Rotation paths and how fast each direction turns (degrees each step)
Each turn is a multiple of 5 degrees from 10 to 175, or 0.
Each row of a path follows its step; steps can be skipped.
Rotation 1:
step 0: [  9 -17   7  -5 -11  -7 -19 -36 -17 -10   0  -9 -10  -1  14  -2 -27  21
   9 -24 -11   1   3   7 -29  -2  31  14   3  -5 -10   9 -14 -42   9   3
  -8 -13 -13 -12  16  -2  15 -16 -12  15 -13]
step 1: [-13  20   6  -8   7 -21  23 -13  -4  -9   9  10   2  25   2 -10 -11  32
  17 -19  17   6   5   8  11   2  -2  19 -21 -14  17  16 -23  11 -15  -5
  27   7  36   5  13 -26  11  -8  17  -6   0]
step 2: [ 15   4 -20 -13   6  16  -4  10 -14  -6  17 -25   2 -10   5   4  16   5
  18  39  37   4  -4   4 -28 -15 -15  14 -14  -1  18   4  14  -7   5  -4
  39 -11  -2   7  -5  -5 -17  -5  -9 -26  -6]
step 3: [-11 -12   4   3 -21  18 -24   0  -9   2  26 -32 -15   4 -11  10 -16  -4
   8  -3   0   0   4   7  -8  41  10  14  -2   9 -28   5 -25 -22  -4  18
 -10  -1 -23  20  -4  -1  -2 -35   5 -13  -5]
step 4: [-24   0  19   8  17   8   0  -2  -7  16  -1   0   1 -19 -35 -22  -5  20
   7 -34 -12  13   6   6 -15 -10  13  33 -23  -1   5  21 -23  -2  -3 -29
  -9   6  29   0   3   3  12   7   1 -12  -7]
step 5: [ -2  16  -1   1  21  -3  19  11  24 -36   8 -15  -1 -17  16  -5 -19   5
  25   2  17   5  16 -11 -14   0 -21  -1 -10   0  18  10  19  -9   5 -27
  16  18 -10   8  10  -3 -27   8  16  -5 -34]
step 6: [ 29 -20 -19 -12 -23  -3 -16 -15 -15 -10   4 -12 -10 -24 -11  -1  -6   0
   7  -3  -2 -22   8   8 -13  -2   9  11   5 -14 -13  24  10 -16  -9  20
   9   7 -38 -10  19 -33   3 -16  20 -18  -1]
step 7: [-11  21  12  -1   8 -17 -13 -26 -12  26 -10  13 -32  25 -17   0 -16  21
  42   1   6  -9  -8   1  -9   9  22  15 -13  -4 -17  20 -30   7  -3 -14
   6   0   3  -2  15  -6   4  -7 -16   6  -2]
step 8: [  8  22 -11  -2   8  16  10  21 -15 -33   1   2   6   2  23  -7   0  13
  17   0  17  15  -7   7  -2 -16  -4  17 -25   9  28  13 -16 -24  -7 -18
   8   8  15  29  27  12 -13   0 -12 -16  20]
step 9: [  0  -1   0 -10  13   4 -12 -18  -8 -21  11 -32  16 -11   8  14   1   3
 -13  -3  16  19  -6   1 -35  16 -36   2  -2 -15 -23  10  -3 -19   0   4
  12 -14 -27   2  -1  -6  12 -36  16 -17  -4]
step 10: [ 16  12  16  -2  -1   1  12  -7 -29  38  10 -31  -6   8 -21 -14 -16  26
  10 -19 -14  -3  16  -2  -6  13  26  17  -3  10 -16  21  -3 -10  10  15
   5  -7  23   6  -9  -9   5  -5  16 -11 -25]
Directions:
[  0  -8  -2  -2  -1  -1  -4  -5   1   9 -10   0 -12   2   3   4  -3   3
  -4  -6  -4   9  -5  -6   1   1   3   9  -1   6  -1   5  -5   2   0   8
  -1   0   0   8  -5  -6   2   6   1   4  -4]	110
[-4  2 -3 -4 -4 -4 -4 -5  4 -8  4  9 -3  2  4 -1 -1  3 11 10 -2 -3  1 -4
  5 -8  4  3  6 -4  7  3 -2  1 -2  6  4 -7 -3 -3  6 -5 10  3 -1  4  1]	60
[ -4   3   5  -2  -4   8   3   2   0  -2  -2  -6  -3   2   7   3  -6   4
   8  -3  -2   3  -4  -6   1   5   8  -6   9  -2   0  -5   1   6   0   7
   5   3   4  -3   8   9 -10  -4   6  -1  -3]	155
[  2  -2   2  -3   2   6   6   1   0   2   4  -4   3  -6  10   6   3   2
  -1   7   1   3  -2  -5   1   3   0   5  -6  -1   8   2   5   7  10  -2
  -1   8 -14  -1   0  -4   3  -5   3   4   7]	110
[ 5  7  0  4  8 -3  0  4  8  1  3 -3  8  2 -8 10  0  3  4 -3  4  7 -1  0
 -2 -6  8 -4  0  3  7 -6 -2 -4  1  8  1  2 -7  3  1 -4 -6 10 -5 -2  1]	120
[-3  0  4 -4 -2 -5  9  2 -3  2  6  0 -1  1 -8  3 -3  3  4 -7 -9 -8 -5  2
 -9 11  6  2 -1 -2  3  4  3  0  0  3 -5 -8  1 -1 -4  1  0  2 -5  9 10]	110
Rotation 2:
step 0: [ 14   1 -36  -6 -23  10  -3  -4   2  -4  -7   7 -13   2   9  13  -9 -10
 -34  25  11 -16  21  16 -21   6 -34  26 -32 -14  -9  24   1  14  11  -1
   2 -27  11   4   2  17  39 -28   6  -1   3]
step 1: [  6  -1   6  -6 -15   8 -10  -6 -11 -34 -13 -11  -4 -25  11  -7  22 -24
  -3  -9  30 -11   4 -15  10  -3  13  10   3 -11  24  13 -16  -2 -10   4
  52 -29  -1   1  -7 -37  17  12  26 -16  24]
step 2: [ 24 -22  31  -5   0  16 -35  20 -10 -12  29 -15 -11 -18 -16 -22  -5   3
  16 -27 -12  -6 -40  17   6   5 -25   4   1  -2  13   4   9 -10  -4   8
  10   9   5   9 -11  -7 -14   3 -10 -41 -24]
step 3: [-20  -1  10  16  19  28   1  18   4  12  10 -35  -8 -31   1  24  -8   9
  -5  -7 -31 -18  -4   0  -3 -11   9   1   5  32 -20 -16 -19 -22  17 -26
 -16  17 -12  40  27   2   6  -3  -7   1   1]
step 4: [  7  46 -16  -4   3   5  11 -10 -17  51   5  20  36  -6 -21  -7 -11  22
  -8   9  -5  -7  17 -29  -6 -22  21  21  -4  17  -5   1 -15   7  -7   8
 -16  -9  14  17   4   3  -1  14  15 -14 -20]
step 5: [ 22 -13  -9  18  22   3  31 -13   6  52 -16   6 -13  -1  15 -10  -6 -13
  38   8  22   5 -10 -14  -2  12   5 -17   8 -25  21  33 -12  26   2   4
   6   6   0 -18  15   1  -2  26   3  13  -7]
step 6: [ -1 -35 -14 -11  17 -31   1  12 -22 -10 -14  -4  -9  40  -3  22  14  10
  10   9  12   9 -22 -12   7   8  19 -25   9   2  13  18  14  12  -2   9
 -10  17 -31  11 -11  11 -37 -29   9 -21  14]
step 7: [-11  13  -2  30  16 -11  -3   9  27 -21  -7  19   1  25  25  -9  23  33
  -6  -1 -15 -10   3  21 -14 -10 -27  11   7 -10   0 -15  15 -11  24  28
  -1  16 -16  15 -12  26  14 -31  23   9  10]
step 8: [ 13  12 -17 -16 -33  17   9  -6  -1 -26 -12 -13   6  10 -28   5   9  21
  16  11   1   8  30  15   0  -9 -25  10  14  -1  11   1  19  -6   1  -8
  -2 -36   8  -3  36  -9  45 -13  19  22   7]
step 9: [ -6  13  25   8  -8  11 -26  -6 -22 -19 -11  14  24 -17   4 -13 -27   3
   7  17  16   7  -5  24  26  19   4 -25  18  -1  16  11  17 -11 -19  -1
  19 -13   7  -1  -9 -33  13  45  -6  -7  28]
step 10: [-27 -26   8   1   7   2 -46  22  -5   9  11  -9   4 -15  -4  16 -22 -11
  -1 -11 -25  -4 -20  14  22  36 -24 -21 -21  -5   2  -3 -12 -10   9  -5
 -21 -20  14 -26   9  23 -20   6   7 -16 -13]
Directions:
[ -3  11  -7 -12  -6  -2   1   7   3  -1  -5  -2   1  -9  -2   8   4  -3
   1   1   2   4  -7  -1   2   0  12  -1   6   3  -2  -4   7   2  -1  -4
   5   1  -9  -2   1   3   1   1   5  -4   1]	145
[  4  -5   3   2  13   1   1   9   3   5   2  -3   0  -3  -5  -6   7   4
   0   4   1   5   7  -8   5  -6   9  -2  -7  -2 -14   2   6   4   5   1
  -4   0  -1  -5   1  -1   1   5  -2  -3  -2]	45
[  6  -6  -6   5  -1   3  -3   0   2  -2  -5  -1  -5  -8   4   7   4   1
   2  -4  -2  -7   1   4   3   2  -3   3   4  -3  -1   6  -4   2   2  -8
  -6   5  -1 -13   9   9   5   0  -3   5  -8]	145
[  0   2  -3  -2   4   1   1  -5  -3   6  10   4   1  -2   4  -1   7  -3
   4   4 -12  -2  -6  -2  -7  -2   5 -13   1   8   0   1  -7   7  -4  -1
  -1   3   1  -1  -1  -6   0  -3   2   6 -10]	45
[-2  1  5 -3  0  4  6 -3  9 -1 -5  2  8  0  3  9  3  5  8  4 -9  0  0 10
 -2 -4  3 12 -5 -5 -9  1 -4  2 -2  0 -5 -6 -3  6 -1 -4 -3 -5 -3 -1 -2]	90
Rotation 3:
step 0: [ -4   0   1 -27  -8  -7  38 -20   7   7 -20   7  -9 -34   8   6 -13 -22
  -4  -9  -2  10 -12 -10  -7   4  -2   2  15  -3 -11 -31   9  -8  -8  19
  -4  18 -35  27 -20  -2   5  32 -12  29  42]
step 1: [-19 -20 -31   9 -14  -1  -5   2   1 -29  -9  31  -1 -10  -3   6  -2   7
   9  18  20  12  28  18   8   4  22   4  -2  -1  -8 -34  -1 -22  13   1
  17  15  -7  31   7  -5 -56  -2 -11   1  25]
step 2: [ -5   2  -2 -11   5  34  -5   3   7 -36   7 -14 -10  27 -27   3   3   5
 -18   2 -17  19  14 -11  -3 -31 -15 -24  34  11 -13  -4  -7 -14  16  40
  -7 -13   7   5  10  14 -22 -17 -11 -16  35]
step 3: [  3  -2  16   8  11  28  29  11 -15 -15 -16  17 -34   9 -15  26  18  10
  15  20  -8  -1 -10 -23   0 -18   2 -32 -25 -19 -18   5   2  -6  18  14
   5  36 -15 -24  34 -12  20  -4  -2 -12  -1]
step 4: [-13 -10  20   9   3 -31  24 -35   8 -22 -31  21  30 -11   4   2   1 -19
  21  -3 -15  27  14 -16   0 -42 -14  10   5   0   1   9  26 -14  -3  -8
   7  12  -4 -38  11   5  17  10  -7  -3  10]
step 5: [ 38  -6 -22 -34 -12 -13  -7 -21 -24 -33 -23  30   2  -6  27 -16 -32  -8
  -2   1  -2  13   0   4  -8  12   9 -25   6  13 -16 -23  12 -18  -9 -13
  -1   5 -28 -18   4  28  -6   3  12  -8  -6]
step 6: [ 21   1  -9   1  17  35   8 -10   8 -19 -12   1 -12  15  11   2  -2  12
   4 -18  37  12  -5 -15  28  -6  16  15  10  39  -4 -16  20  12   6 -13
  -8 -19 -10   2  29  28 -29   7 -18  35  14]
step 7: [ 23 -17  -7 -27  19  13  14  34  -1 -20  12  14  27   4 -12  -7  27  34
   2  10 -38   6  -6 -21   7   7 -18   6 -17  24   5  -3   8  -6  14   4
   7  -5 -18  28  30 -15   7   5 -18  13  23]
step 8: [-20 -21   2 -45  32 -23  24 -11   9 -22 -23 -27  -2 -12 -30  -1   1   1
  15  -4   9   7 -27  -1 -15  -4  -8   9 -31 -17  -6   1 -20   8  -6  13
  22   6  -6  -6  29   2 -12   1 -19 -21  16]
step 9: [-14 -22  16 -12   6 -19  35  -1   3   3  -9   7 -11  -4 -18 -27   3 -26
  -7  13  10   1  29   1 -17  12   6 -30   3  29  16 -16  -2 -20  -7 -10
  -7  23 -30 -32 -11  -2 -13 -23 -38  -1   9]
step 10: [-11   7  20  27  13   4 -15  31  -6 -28  -4  16 -16   8 -17 -47 -11 -23
  13   2  -8  33  -4  16   7   4  16   4   3  15 -14 -32  17 -14  15   7
  13  -6  -5 -16  11  33 -16   8  -4 -12 -21]
Directions:
[ -1  -3  -2  -3   0   7  -6   2  -3  -2   3  -2   1   0  -7  -4   4   0
  -4  -1   6 -10  11  -5   4  -2   0 -11   5   1  -3  -8   2  12  -2  -3
   6  -2   1  -7  -6  10  -2   2  -1   1  -4]	95
[  4   5   7  -1  -1   7   2   5  -2   1   8  -2  -4  -4   6 -12  -5   5
  -4   1  -1   3  -2  -3  17 -11   6   0   1   0   1   8  -1   2  -1   2
   2   1  -5   3   1  -2  -4  -4  -2  -7   0]	90
[  2   9   2   6   0  -7   2  -4  -6  -5   6   1   5 -12  -1   1  -2 -10
  -2   6   6  -1  -2  -6   6   6   1  -3  -4   0  -2   0   3  -7   1   6
  -1  -7   0   0   1   8   5  -5  -1   8  -5]	65
[  6   2  -2  -3   4  -4  -1   3   3   6  -4   0   6   2   0  -4  10  -3
  -3  -5   8   3   2   7   5 -10   0   0  -4   2 -13  -8  -7  -3   4   0
  -5   7   3   4  -1   1   9  -7   2   0   1]	0
[-10  -6   0  -8 -10 -15   4   1  -8  -1  -5   3   7  -5   5   3   1  -5
  -5  -6   6  -6   1   0   1  -1   1   3   0  -1  -4   7   1   3  -2  -1
   1   3  -7   1  -2  -1  -4   2  -1  -8   3]	90
[  2 -13   0  12  -2  -2   7  -4   4   2  -3   4   2   6  -3  -2   6   0
   5  -1  -2  -3  13   1  12   3   4   0  -4  -2   2   4   6  -1  -1  -1
  -5  -3   1   5  -1  -3  -2  -2  -7   4  -3]	130
